Some points, one per row:
tensor([-0.63,  2.14,  0.30,  0.67, -0.91, -0.06, -1.10,  0.43, -1.34, -0.92, -0.79, -1.70, -0.99, -0.62,  0.71, -0.06])
tensor([-0.87,  1.85,  0.77,  0.85, -0.77,  0.18, -0.51,  0.06, -1.54, -1.92, -0.77, -1.33, -1.14, -0.44,  0.69,  0.58])
tensor([-1.86,  2.09,  0.06,  0.69, -0.96, -0.14, -0.91, -0.21, -1.30, -1.36, -0.79, -1.34, -0.86, -0.44,  0.71,  0.18])
tensor([-1.30,  1.46,  0.51,  0.74, -1.31,  0.36, -0.79, -0.21, -1.74, -1.09, -1.29, -0.92, -0.85, -0.51,  0.05,  0.20])
tensor([-1.73,  2.17,  0.93,  1.30, -0.86,  0.03, -0.37, -0.73, -1.00, -1.07, -1.48, -1.27, -0.87, -0.70,  0.53,  0.27])
tensor([-2.32,  1.58,  0.69,  0.56, -0.93, -0.16, -0.69, -0.31, -1.70, -0.93, -1.32, -0.93, -0.57, -1.02,  0.48,  0.78])
tensor([-1.88,  1.60,  0.81,  0.75, -0.22, -0.37, -0.23, -0.59, -1.46, -1.38, -0.72, -1.53, -1.27, -0.53,  0.01, -0.10])
tensor([-1.75,  1.69,  0.28,  0.33, -0.47, -0.56, -0.67, -0.15, -1.41, -1.40, -0.62, -1.14, -0.81, -0.98, -0.09,  0.54])
tensor([-1.41,  1.74,  0.08,  0.73, -0.60, -0.32, -0.29, -0.44, -0.61, -1.29, -0.68, -1.72, -0.32, -0.64, -0.11,  0.65])
tensor([-1.70,  1.15,  0.16,  0.75,  0.05, -0.24, -0.80,  0.04, -1.16, -1.04, -0.86, -1.13, -0.20, -1.03, -0.20,  0.81])
tensor([-1.32,  0.84,  0.06,  0.26, -0.20, -0.91,  0.02, -0.22, -1.07, -1.17, -0.86, -1.21, -0.02, -0.74,  0.24,  0.70])
tensor([-1.49,  1.28, -0.30,  0.78, -0.14, -0.65,  0.41,  0.04, -0.70, -1.30, -0.53, -1.38,  0.56, -1.06,  0.02,  0.50])
tensor([-1.02,  0.85, -0.41,  0.70,  0.23, -0.28,  0.57,  0.44, -0.16, -0.61, -0.03, -1.65,  0.41, -1.48, -0.55,  1.12])
tensor([-1.02,  0.71, -0.42,  0.40,  0.12, -0.36,  0.20, -0.32,  0.01, -0.15, -0.32, -1.32,  0.57, -0.55, -0.30,  0.57])
tensor([-0.84, -0.02, -0.57, -0.01,  0.57, -0.52,  0.39,  0.23, -0.14, -0.27, -0.47, -1.29,  0.29, -0.96, -0.41,  1.00])
tensor([-1.15,  0.35, -0.97,  0.08, -0.08, -0.83,  0.67,  0.02,  0.34, -0.50, -0.50, -1.09,  0.65, -0.61, -0.47,  0.43])
tensor([-1.40,  1.67,  0.49,  0.98, -0.80,  0.07, -0.78,  0.30, -1.38, -1.26, -0.98, -1.42, -0.68, -0.61,  0.96,  0.00])
tensor([-0.69,  2.06,  0.74,  0.65, -0.71,  0.08, -1.18, -0.13, -2.10, -1.40, -1.15, -1.13, -0.40, -0.49,  0.96,  0.10])
tensor([-1.06,  1.90,  0.61,  0.72, -1.06, -0.03, -0.68, -0.04, -1.79, -1.04, -0.77, -1.43, -0.82, -0.73,  0.91,  0.53])
tensor([-0.96,  2.13,  0.59, -0.01, -0.65, -0.10, -1.00, -0.01, -1.77, -1.86, -0.58, -1.57, -0.25, -0.39,  0.98,  0.46])
tensor([-1.16,  1.83,  0.37,  0.39, -0.92, -0.18, -0.97, -0.04, -1.99, -1.28, -1.14, -1.06, -0.54, -0.30,  0.62,  0.20])
tensor([-0.73,  1.58,  0.86,  0.25, -1.00, -0.17, -1.08, -0.48, -1.36, -1.37, -1.48, -1.73, -0.65, -0.31,  0.56, -0.24])
tensor([-1.17,  1.69,  0.20,  0.13, -0.41,  0.29, -0.55, -0.44, -1.74, -1.43, -1.84, -1.53, -0.04, -0.27,  1.14, -0.11])
tensor([-0.96,  1.79,  0.50,  1.23, -1.06, -0.14, -0.56, -0.08, -1.87, -1.37, -1.12, -1.12, -0.21, -0.81,  0.71,  0.11])
tensor([-0.83,  1.48,  0.23,  0.72, -0.45,  0.37, -0.42, -0.24, -1.85, -1.87, -1.26, -1.21, -0.50, -0.59,  0.96,  0.04])
tensor([-1.05,  1.58,  0.14,  0.09, -0.37, -0.32, -0.42, -0.63, -1.42, -1.51, -1.21, -1.46,  0.09, -0.98,  1.01, -0.31])
tensor([-1.71,  1.07,  0.32,  0.29, -0.34, -0.42, -0.13, -0.29, -1.41, -1.21, -0.93, -1.76, -0.66, -1.11,  0.79, -0.07])
tensor([-0.92,  1.16,  0.12,  0.61, -0.12, -0.40,  0.03, -0.42, -1.52, -1.09, -1.52, -1.34,  0.21, -0.52,  0.97, -0.08])
tensor([-1.04,  1.33,  0.46,  0.33, -0.36, -0.72, -0.23, -0.09, -1.49, -1.44, -0.83, -1.88, -0.06, -0.97,  0.96,  0.13])
tensor([-0.60,  1.36,  0.05, -0.18, -0.16, -0.22, -0.36, -0.27, -1.69, -1.17, -0.96, -2.01, -0.03, -0.74,  1.04,  0.09])
tensor([-0.81,  1.06,  0.01,  0.39,  0.09, -0.17,  0.36, -0.44, -1.61, -0.90, -1.02, -1.55,  0.26, -1.23,  0.52,  0.60])
tensor([-0.51,  1.18, -0.07, -0.03,  0.32, -0.91, -0.09,  0.13, -1.26, -1.13, -1.13, -1.27,  0.46, -1.09,  0.81,  1.09])
Here are 24 more points, each followed by its number:
tensor([-1.11,  1.78,  0.67,  0.65, -0.99, -0.12, -0.82, -0.08, -1.53, -1.35, -1.13, -0.53, -0.71, -0.40,  1.22, -0.06]) 0
tensor([-0.92,  1.79,  0.48,  0.89, -1.10, -0.39, -0.86, -0.22, -2.05, -0.80, -1.19, -1.38, -0.52, -0.44,  0.83,  0.06]) 1
tensor([-0.88,  1.58,  0.61,  0.62, -0.75,  0.44, -0.30,  0.12, -2.25, -0.97, -1.67, -1.38, -0.41, -0.63,  1.28,  0.59]) 2
tensor([-0.69,  1.97,  0.46,  0.67, -0.93, -0.19, -0.23, -0.05, -1.34, -1.50, -0.72, -1.37, -0.68, -0.56,  0.76,  0.18]) 3
tensor([-0.93,  2.07,  0.54, -0.02, -0.59,  0.17, -0.75,  0.07, -1.90, -1.04, -1.27, -1.47, -0.25, -1.27,  1.07,  0.20]) 4
tensor([-0.48,  1.77,  0.13,  0.36, -0.35, -0.03, -0.65, -0.46, -1.28, -1.57, -0.54, -1.19, -0.70, -0.84,  0.55,  0.22]) 5
tensor([-0.49,  1.69,  0.17,  0.51, -0.68,  0.00, -0.48, -0.10, -1.38, -1.70, -0.71, -2.55,  0.29, -0.71,  1.19,  0.41]) 6
tensor([-0.62,  2.26,  0.63,  0.29, -1.06, -0.57, -0.50, -0.09, -1.90, -2.06, -1.11, -1.77, -0.55, -0.67,  1.15,  0.33]) 7
tensor([-0.89,  1.24,  0.03,  0.51, -0.28, -0.77, -1.05, -0.04, -1.12, -2.09, -0.99, -1.40, -0.12, -0.78,  1.27,  0.26]) 8
tensor([-0.81,  0.85, -0.11,  0.34, -0.30,  0.15, -0.70, -0.18, -1.52, -1.73, -0.69, -1.56, -0.37, -1.39,  0.77,  0.41]) 9
tensor([-0.83,  1.66,  0.30,  0.70, -0.57, -0.76, -0.40, -0.27, -1.19, -0.97, -0.93, -1.80,  0.26, -0.76,  1.19,  0.31]) 10
tensor([-0.48,  1.72,  0.23,  0.36, -0.24, -0.31, -0.26,  0.50, -1.28, -1.45, -0.96, -1.91, -0.15, -1.20,  0.77,  0.35]) 11
tensor([-0.61,  1.47,  0.01, -0.24, -0.07, -0.69, -0.34,  0.15, -1.04, -2.05, -0.36, -1.61,  0.85, -1.32,  0.49,  0.93]) 12
tensor([-0.59,  1.76,  0.40, -0.16,  0.02, -0.40, -0.08, -0.20, -1.42, -1.62, -0.51, -1.63,  0.38, -0.89,  0.46,  0.60]) 13
tensor([-0.49,  1.00, -0.31,  0.35,  0.03, -0.72,  0.05, -0.30, -0.77, -1.55, -0.61, -1.76,  0.57, -1.88,  1.20,  0.44]) 14
tensor([-0.27,  1.32, -0.68, -0.05, -0.50, -0.21, -0.12,  0.07, -0.77, -1.48, -0.82, -1.83,  0.39, -0.97,  0.94,  0.74]) 15
tensor([-1.56,  2.04,  0.09,  0.71, -0.68, -0.30, -0.94, -0.52, -1.83, -1.23, -1.15, -1.28, -1.13, -0.40,  0.69,  0.27]) 16
tensor([-1.66,  1.00,  0.47,  1.29, -0.48, -0.37, -0.40, -0.21, -1.31, -0.85, -0.63, -1.23, -1.12, -0.63,  0.43,  0.01]) 17
tensor([-1.44, -0.06, -0.34,  0.71,  0.45, -0.16,  0.77, -0.43,  0.02,  0.21, -0.26, -0.87, -0.65, -0.80, -0.66,  0.56]) 18
tensor([-0.08, -0.70, -0.78,  0.27,  0.98, -0.21,  0.46, -0.40,  1.41,  0.61,  1.17,  0.74,  0.60, -0.15, -1.40,  0.45]) 19
tensor([ 0.55, -1.82, -0.49, -0.18,  1.14,  0.15,  1.30, -0.20,  1.89,  1.84,  1.25,  1.59,  0.35,  0.00, -1.47, -0.09]) 20
tensor([ 1.20, -2.95, -0.82, -0.58,  1.76,  0.31,  1.06, -0.22,  2.93,  2.06,  1.49,  2.61,  0.97,  0.81, -1.91, -0.52]) 21
tensor([ 1.44, -2.80, -1.16, -0.71,  1.04,  0.18,  1.18, -0.03,  2.44,  1.94,  0.84,  3.18,  0.98,  0.67, -1.94, -0.19]) 22
tensor([ 1.53, -3.62, -1.10, -0.44,  1.73, -0.39,  1.32,  0.35,  3.30,  2.22,  1.49,  3.42,  1.04,  0.92, -2.16, -0.75]) 23
Which of these numbered points is nearest to each point below, looking only along the 5 directions in which the first points spread most? Its number follows each.
tensor([-1.16,  1.53,  0.45,  0.51, -0.36,  0.21, -0.60, -0.09, -1.51, -0.77, -0.48, -1.46, -0.62, -0.50,  0.58, -0.25]) > 3
tensor([-0.58,  0.71, -0.35,  0.77, -0.09, -0.74,  1.10, -0.60,  0.06, -0.13, -0.69, -0.65, -0.47, -0.39, -0.68,  0.38]) > 18
tensor([ 1.72, -3.79, -0.40, -0.20,  1.33,  1.35,  1.13,  0.08,  2.57,  2.72,  1.67,  2.55,  0.22,  1.49, -1.24,  0.45]) > 22
tensor([ 0.76, -0.84, -0.14, -0.51,  0.65,  0.53,  0.32, -0.43,  0.53,  0.53,  1.08,  1.05,  0.35, -0.01, -0.11,  0.18]) > 19
tensor([ 1.66, -2.97, -0.35, -0.53,  0.91,  0.44,  0.93, -0.67,  2.73,  2.77,  1.67,  3.08,  0.04,  1.57, -1.08, -0.07]) > 22
tensor([-0.90,  1.90,  0.61,  0.06, -0.58, -0.20, -1.03,  0.08, -1.54, -1.56, -0.86, -1.74, -1.19, -0.54,  1.11,  0.32]) > 7
tensor([ 1.50, -1.49, -0.60, -0.85,  0.65,  0.15,  0.30,  0.06,  1.72,  1.93,  1.01,  0.95,  0.86,  0.71, -0.79,  0.03]) > 20
tensor([-0.65,  0.73,  0.67,  0.08,  0.05,  0.36, -0.49, -1.11, -1.36, -1.23,  0.05,  0.14, -0.32, -0.82,  0.34, -0.15]) > 10
tensor([-0.74,  1.82,  0.37,  0.61, -0.96, -0.30, -0.60, -0.29, -2.04, -1.38, -1.11, -1.15, -0.33, -1.02,  1.09,  0.24]) > 4
tensor([-0.90,  1.99,  0.79,  0.52, -0.44, -0.01, -0.58,  0.23, -1.59, -1.59, -0.94, -1.04, -0.40, -0.87,  1.35,  0.15]) > 4
tensor([-0.88,  2.37,  0.56,  0.65, -1.25,  0.06, -0.52, -0.25, -2.22, -1.12, -0.95, -0.90, -1.11, -0.84,  0.77, -0.19]) > 0
tensor([ 2.15, -3.50, -1.19, -0.93,  1.83, -0.03,  1.25,  0.79,  3.43,  2.78,  1.48,  3.85,  1.87,  1.12, -3.35, -1.28]) > 23
tensor([-0.98,  1.41,  0.14,  0.11, -0.54, -0.56, -0.71, -0.02, -1.63, -1.94, -0.97, -1.12,  0.02, -1.13,  0.54,  0.34]) > 9
tensor([ 2.19, -2.80, -0.74, -0.28,  1.53,  0.63,  1.02, -0.73,  2.72,  3.31,  1.80,  3.13,  0.18,  1.17, -0.92, -0.43]) > 22
tensor([ 0.65, -1.63, -0.78, -0.46,  0.95,  0.27,  1.40, -0.30,  1.78,  2.04,  0.84,  1.62,  0.79,  0.59, -1.56, -0.05]) > 20
tensor([-0.43,  1.12,  0.16, -0.12, -0.15, -0.77,  0.06, -0.24, -1.12, -1.63, -0.96, -1.57,  0.45, -1.13,  0.38,  0.58]) > 14
tensor([ 2.71, -3.88, -1.44, -1.08,  1.72,  0.29,  1.57,  0.75,  3.71,  2.69,  1.52,  3.58,  1.54,  1.26, -3.51, -1.64]) > 23
tensor([-0.41, -1.15, -0.52, -0.54,  0.45, -0.37,  0.86, -0.42,  1.04,  0.86,  0.42,  0.75, -0.20, -0.13, -0.80,  0.57]) > 19
tensor([ 0.15,  0.22, -0.10, -0.40, -0.10,  0.26,  0.34, -0.34, -0.68, -0.23,  0.42,  0.07,  0.11, -0.44,  0.34,  0.40]) > 15
tensor([ 2.16, -3.80, -1.39, -0.97,  1.77, -0.06,  1.45,  0.81,  3.20,  3.20,  1.17,  4.15,  1.43,  1.37, -3.02, -1.23]) > 23
tensor([-0.74,  1.98,  0.88,  0.61, -0.70, -0.10, -0.76, -0.11, -1.94, -1.40, -1.15, -1.30, -0.49, -1.09,  0.91, -0.09]) > 4
tensor([ 1.41, -0.92,  0.17, -1.17,  0.64, -0.13,  0.39, -0.19,  1.42,  0.81,  1.29,  1.11,  0.22,  0.36, -0.22,  0.18]) > 19
tensor([ 0.49, -0.77, -0.31, -0.41,  0.60, -0.26,  0.40, -0.02,  0.82,  1.16,  0.12,  0.34,  0.85,  0.88, -0.18,  0.14]) > 19
tensor([-1.18,  2.18,  0.96,  0.04, -0.62,  0.21, -0.81, -0.25, -1.89, -2.02, -0.86, -1.21, -0.83, -0.57,  1.09, -0.73]) > 7
